In the data rows, 50 means zero.
Some points:
51,64,68,23,40,40,59,77,56,52,64,34,34,44,71,40,27,50,89,55,31,37,59,49,25,47,65,67,34,25,41,74,51,21
23,44,58,61,70,72,32,32,39,46,68,42,32,44,92,47,19,49,61,40,38,49,73,48,28,39,48,69,55,24,51,67,70,70
46,65,62,36,52,60,61,41,51,56,70,81,56,47,49,30,41,42,52,80,56,34,58,87,41,36,57,77,60,62,70,52,30,43
70,35,30,47,69,72,29,45,67,76,06,46,44,66,62,46,62,75,43,22,40,43,72,32,32,33,83,53,22,61,64,32,51,70
27,43,73,80,62,42,26,44,46,54,68,32,41,53,89,22,32,48,65,38,43,57,69,27,39,49,57,70,38,30,47,88,65,23
26,36,49,75,30,36,42,75,75,19,33,44,70,56,41,58,64,29,48,68,70,17,36,53,77,34,47,54,74,39,26,51,83,42
75,40,27,52,79,47,09,40,34,61,70,43,60,59,25,42,52,69,27,36,48,81,34,44,53,68,42,28,53,79,52,32,37,55
43,34,51,47,59,75,63,36,30,42,65,51,26,51,85,74,47,45,55,44,31,47,67,68,40,29,45,58,71,18,44,42,57,87
22,46,66,71,72,59,25,39,42,49,68,35,35,45,91,32,21,45,66,39,40,53,73,36,30,44,53,71,44,28,50,78,73,48
68,62,27,59,77,52,30,39,48,79,35,21,37,42,65,72,28,51,70,43,38,56,71,33,58,73,58,32,39,50,75,30,46,46
57,80,27,47,52,65,50,27,54,67,66,49,20,38,51,79,39,42,65,53,35,51,78,25,37,43,65,52,31,53,77,47,23,40
49,53,76,31,28,39,57,75,55,53,68,40,31,46,70,48,23,52,81,69,44,35,56,56,20,51,58,71,50,18,44,70,62,18
73,51,25,52,75,65,16,29,33,63,68,42,59,69,29,40,44,75,29,27,46,85,31,39,49,72,50,25,56,70,58,43,33,49
37,43,78,75,25,44,35,47,58,63,54,28,48,67,75,20,51,62,63,38,49,66,57,23,52,63,63,56,29,40,50,88,29,23
75,31,32,53,81,32,16,45,42,61,73,44,61,59,29,47,60,64,23,43,53,82,35,49,57,74,36,31,51,83,42,30,40,53
64,68,39,37,56,76,50,39,57,85,69,27,42,55,55,41,49,62,69,63,31,45,67,67,23,52,77,86,46,56,56,31,44,48
54,37,49,38,57,67,68,50,27,42,63,58,25,56,75,72,65,49,53,47,27,49,61,70,52,29,43,51,79,18,33,37,57,84
41,54,75,49,25,36,44,66,68,32,52,78,60,08,37,47,68,30,53,75,68,26,27,45,64,63,19,48,53,80,66,24,56,59
37,52,72,62,30,29,45,62,72,33,51,69,76,23,30,50,69,25,49,64,75,45,22,44,61,72,18,42,46,75,77,32,51,53
54,84,31,38,46,61,54,25,55,58,63,69,24,29,46,79,40,42,62,56,34,50,82,37,29,39,62,56,30,52,72,60,30,38
70,64,31,43,58,78,44,39,58,88,43,16,44,62,56,45,53,67,71,43,31,44,69,55,21,49,84,77,32,59,56,33,46,53
41,41,78,40,19,41,53,73,52,53,69,52,29,47,66,56,21,56,69,73,60,33,56,60,19,49,47,69,63,18,44,61,74,21
50,52,64,60,33,52,73,53,08,35,37,68,76,34,49,67,55,36,52,73,19,40,40,79,67,41,56,75,37,27,40,62,75,25
76,18,41,41,45,63,76,26,43,45,49,61,67,26,31,41,76,61,24,51,76,37,27,52,79,39,25,51,74,63,36,28,44,59
30,25,41,59,78,44,25,47,81,29,16,42,82,80,48,50,66,48,18,45,51,61,61,30,51,62,77,26,34,47,72,48,58,73
32,38,54,55,64,80,50,29,36,41,67,45,29,50,91,65,27,47,57,41,34,49,71,61,30,39,47,64,63,21,50,54,62,81
53,63,64,52,34,52,73,35,12,39,43,71,70,23,49,69,50,34,55,68,22,47,50,80,61,34,56,72,28,36,41,66,69,29
82,25,29,38,41,60,81,34,32,43,42,56,69,36,24,44,71,69,29,49,71,47,26,54,76,50,23,53,65,66,48,23,42,55
44,75,29,32,46,71,81,44,29,53,62,38,49,68,57,20,45,66,69,16,56,58,63,36,41,47,71,26,36,43,51,74,31,42
37,27,47,76,42,22,47,66,81,63,30,41,65,54,37,53,72,25,41,47,82,38,24,55,79,29,33,44,72,57,22,55,70,64
61,75,25,54,57,65,42,30,50,75,61,30,25,38,57,78,39,44,67,50,36,52,77,22,49,49,65,47,32,51,78,35,29,40
61,52,52,28,52,53,61,72,38,34,56,69,16,49,48,58,74,49,60,63,21,43,43,63,68,31,32,42,80,42,11,39,52,78
27,39,80,51,15,39,46,72,47,52,67,64,29,40,59,62,18,53,56,72,73,32,55,65,18,37,40,67,71,24,39,53,79,31
44,56,74,34,30,38,48,69,64,32,54,82,39,10,41,50,68,37,54,81,52,18,33,48,67,58,22,52,66,82,46,21,59,64
71,65,60,18,39,49,66,63,66,43,26,43,56,80,34,27,41,86,32,36,56,75,28,38,51,85,37,29,43,47,65,49,22,53
48,58,69,27,39,41,50,73,57,31,54,81,21,19,38,51,70,41,57,80,34,20,37,51,69,46,22,49,75,78,25,26,53,73
59,67,26,48,54,78,58,17,44,56,65,41,56,76,41,25,42,75,44,17,54,85,41,30,46,67,64,25,52,54,58,65,29,47
47,51,81,41,21,54,53,53,68,63,31,33,48,79,53,18,51,81,46,31,54,75,41,27,51,82,56,31,35,44,61,70,17,49
42,76,33,26,48,66,79,66,32,51,59,35,47,61,65,23,41,57,80,17,50,45,65,42,36,46,73,33,27,43,46,75,32,35
71,26,39,52,79,20,25,42,49,66,72,44,59,51,29,48,70,54,22,48,64,76,35,51,64,63,29,37,53,81,34,32,41,59
60,46,47,33,54,61,66,63,30,38,58,62,20,53,60,65,72,50,58,53,23,46,51,67,63,23,38,45,81,26,20,37,54,84
36,41,57,71,30,48,56,74,33,12,42,60,72,46,40,59,60,30,53,79,38,13,40,69,72,35,52,69,59,25,37,49,79,33
39,46,81,61,19,53,44,49,64,65,42,28,49,74,64,20,53,74,58,34,53,71,49,24,53,74,63,43,30,45,55,80,17,37
59,70,48,36,55,75,58,39,54,75,81,49,39,53,52,40,45,54,64,75,39,42,61,79,24,54,71,87,56,60,58,32,35,42
66,22,44,59,74,17,37,44,55,71,67,41,61,51,32,49,73,44,22,48,73,71,30,55,69,60,26,42,58,80,28,39,45,61
49,73,56,18,49,46,63,81,51,49,60,32,40,50,71,33,32,51,89,37,29,39,62,46,29,48,71,57,26,33,38,76,43,22
54,84,41,34,45,59,63,22,49,45,58,78,35,27,49,79,38,41,58,59,30,55,78,57,27,47,61,62,28,54,65,70,41,29
43,20,41,52,77,56,23,48,79,42,08,54,73,73,56,50,67,60,18,38,46,52,67,27,47,43,78,36,27,51,71,40,55,78
50,73,27,41,47,76,75,25,38,52,64,38,52,73,49,20,43,71,57,16,59,74,53,31,44,56,68,24,45,48,54,70,28,46
34,41,76,83,42,36,29,45,53,60,62,31,45,57,83,18,45,53,66,39,45,61,66,24,48,52,60,66,32,36,46,90,47,17
60,23,35,48,74,65,25,48,73,60,05,57,58,70,63,49,65,70,25,28,42,48,70,28,39,36,81,45,23,55,68,35,53,75
73,50,28,46,63,77,36,41,61,86,18,26,42,67,58,45,58,75,59,26,35,44,72,42,24,41,85,65,25,61,59,33,50,60
55,72,62,41,38,53,72,25,23,38,50,77,62,23,52,75,45,38,56,64,25,55,61,81,49,40,57,69,26,45,46,71,64,25
56,61,60,24,48,45,53,72,48,31,55,76,15,34,40,55,72,45,59,73,24,28,38,57,70,34,27,44,80,57,12,36,48,76
59,21,49,66,63,17,46,50,62,76,57,37,62,50,34,50,75,33,28,44,80,61,26,57,73,48,25,45,63,74,24,46,49,65
50,21,48,73,53,18,48,58,71,75,43,38,63,51,36,50,74,28,33,44,81,50,24,57,78,36,27,44,68,68,23,54,60,67
32,41,50,79,74,23,53,72,27,32,36,80,39,30,45,83,33,11,40,65,67,44,47,78,62,13,42,48,70,67,35,47,71,75
69,55,27,58,83,38,28,41,51,77,24,31,38,44,70,66,26,52,72,39,42,57,70,37,62,77,46,29,44,50,73,33,52,54
22,38,43,62,77,30,28,42,81,23,26,36,81,77,35,54,69,35,21,44,59,62,56,30,56,66,65,18,45,46,73,58,59,70
26,49,56,72,58,20,44,47,77,29,46,46,80,61,25,56,70,20,37,45,71,68,34,37,55,78,36,19,47,66,78,57,50,54
29,31,47,76,33,26,42,73,85,39,25,44,67,53,39,53,68,27,47,58,79,25,30,52,80,26,39,48,74,49,24,53,78,56
21,47,48,67,70,22,36,43,80,24,37,37,80,71,27,55,69,25,29,43,66,66,45,31,55,74,51,16,49,56,76,61,55,59
63,71,26,59,68,61,34,34,48,79,49,20,32,35,61,74,33,46,68,47,38,52,73,26,56,58,65,40,35,49,76,29,36,44
23,48,59,82,57,22,52,72,25,40,40,79,39,35,46,80,18,21,34,68,69,43,50,81,44,14,46,57,73,61,31,50,76,65
45,74,44,20,51,57,73,78,42,50,58,32,44,58,70,29,35,54,86,23,37,40,62,44,32,51,74,45,24,42,42,77,38,25
83,40,22,34,40,59,82,49,29,40,38,50,68,49,23,46,61,76,35,45,69,58,24,54,70,64,23,51,54,63,58,24,38,48
67,60,25,53,64,78,36,18,41,63,63,41,57,76,33,32,40,76,37,21,48,86,33,33,46,72,58,24,55,65,60,54,28,48
32,51,65,69,42,22,45,56,75,32,49,59,81,43,24,54,70,21,44,52,74,60,27,41,58,77,24,29,43,71,80,45,49,53
79,65,39,18,42,52,72,67,53,35,29,45,61,72,27,36,42,82,35,41,60,70,26,45,55,80,29,35,45,52,66,39,26,50
19,50,69,79,36,26,49,73,28,47,51,77,39,38,52,78,12,35,32,67,75,40,50,79,26,23,42,64,76,46,29,51,80,49
84,53,25,27,40,55,78,61,36,36,34,47,65,65,24,43,50,82,37,42,62,66,23,51,62,78,26,45,48,57,64,31,33,46
20,44,77,66,20,33,44,72,37,51,61,73,35,41,54,71,14,48,40,68,75,37,54,73,20,31,37,66,76,33,33,50,82,37
29,40,52,74,30,43,48,76,57,09,43,50,71,53,40,59,61,29,52,75,55,11,41,60,74,35,50,62,68,30,31,48,81,35
58,57,75,27,29,51,62,58,71,53,25,39,52,82,44,22,44,84,35,33,53,77,33,32,50,88,47,26,39,44,63,58,19,52
52,68,56,36,54,69,63,41,53,64,78,71,44,49,49,35,43,47,59,80,47,38,59,85,30,47,63,82,59,63,65,38,31,42
68,15,50,48,49,67,66,23,52,53,54,67,59,18,35,40,78,51,21,50,79,28,31,50,79,32,29,49,78,55,27,34,45,65
55,83,51,34,43,54,67,21,38,39,54,80,48,18,50,78,41,38,58,62,31,52,73,74,37,38,57,65,27,49,55,73,54,28
44,46,61,67,32,51,66,66,14,24,37,66,75,40,46,65,56,32,53,77,26,25,37,75,68,39,55,73,48,22,40,56,77,27
There is one direction along which these points spread out most. Take the direction at right angles to it along which they spread out most. Then take the direction at right angles to both along which they spread out most. Go by this last direction. For each point below, how far along it does it lie, from 0 to 99? The average is 50, and the first point in the table lies past the average. One standard deviation of the points above along it is 16.
70,35,30,47,69,72,29,45,67,76,06,46,44,66,62,46,62,75,43,22,40,43,72,32,32,33,83,53,22,61,64,32,51,70 51
41,54,75,49,25,36,44,66,68,32,52,78,60,08,37,47,68,30,53,75,68,26,27,45,64,63,19,48,53,80,66,24,56,59 47
71,26,39,52,79,20,25,42,49,66,72,44,59,51,29,48,70,54,22,48,64,76,35,51,64,63,29,37,53,81,34,32,41,59 42
47,51,81,41,21,54,53,53,68,63,31,33,48,79,53,18,51,81,46,31,54,75,41,27,51,82,56,31,35,44,61,70,17,49 65
49,53,76,31,28,39,57,75,55,53,68,40,31,46,70,48,23,52,81,69,44,35,56,56,20,51,58,71,50,18,44,70,62,18 60
53,63,64,52,34,52,73,35,12,39,43,71,70,23,49,69,50,34,55,68,22,47,50,80,61,34,56,72,28,36,41,66,69,29 41
59,67,26,48,54,78,58,17,44,56,65,41,56,76,41,25,42,75,44,17,54,85,41,30,46,67,64,25,52,54,58,65,29,47 44
32,38,54,55,64,80,50,29,36,41,67,45,29,50,91,65,27,47,57,41,34,49,71,61,30,39,47,64,63,21,50,54,62,81 51
46,65,62,36,52,60,61,41,51,56,70,81,56,47,49,30,41,42,52,80,56,34,58,87,41,36,57,77,60,62,70,52,30,43 36
58,57,75,27,29,51,62,58,71,53,25,39,52,82,44,22,44,84,35,33,53,77,33,32,50,88,47,26,39,44,63,58,19,52 56
76,18,41,41,45,63,76,26,43,45,49,61,67,26,31,41,76,61,24,51,76,37,27,52,79,39,25,51,74,63,36,28,44,59 24
75,31,32,53,81,32,16,45,42,61,73,44,61,59,29,47,60,64,23,43,53,82,35,49,57,74,36,31,51,83,42,30,40,53 41
61,75,25,54,57,65,42,30,50,75,61,30,25,38,57,78,39,44,67,50,36,52,77,22,49,49,65,47,32,51,78,35,29,40 41
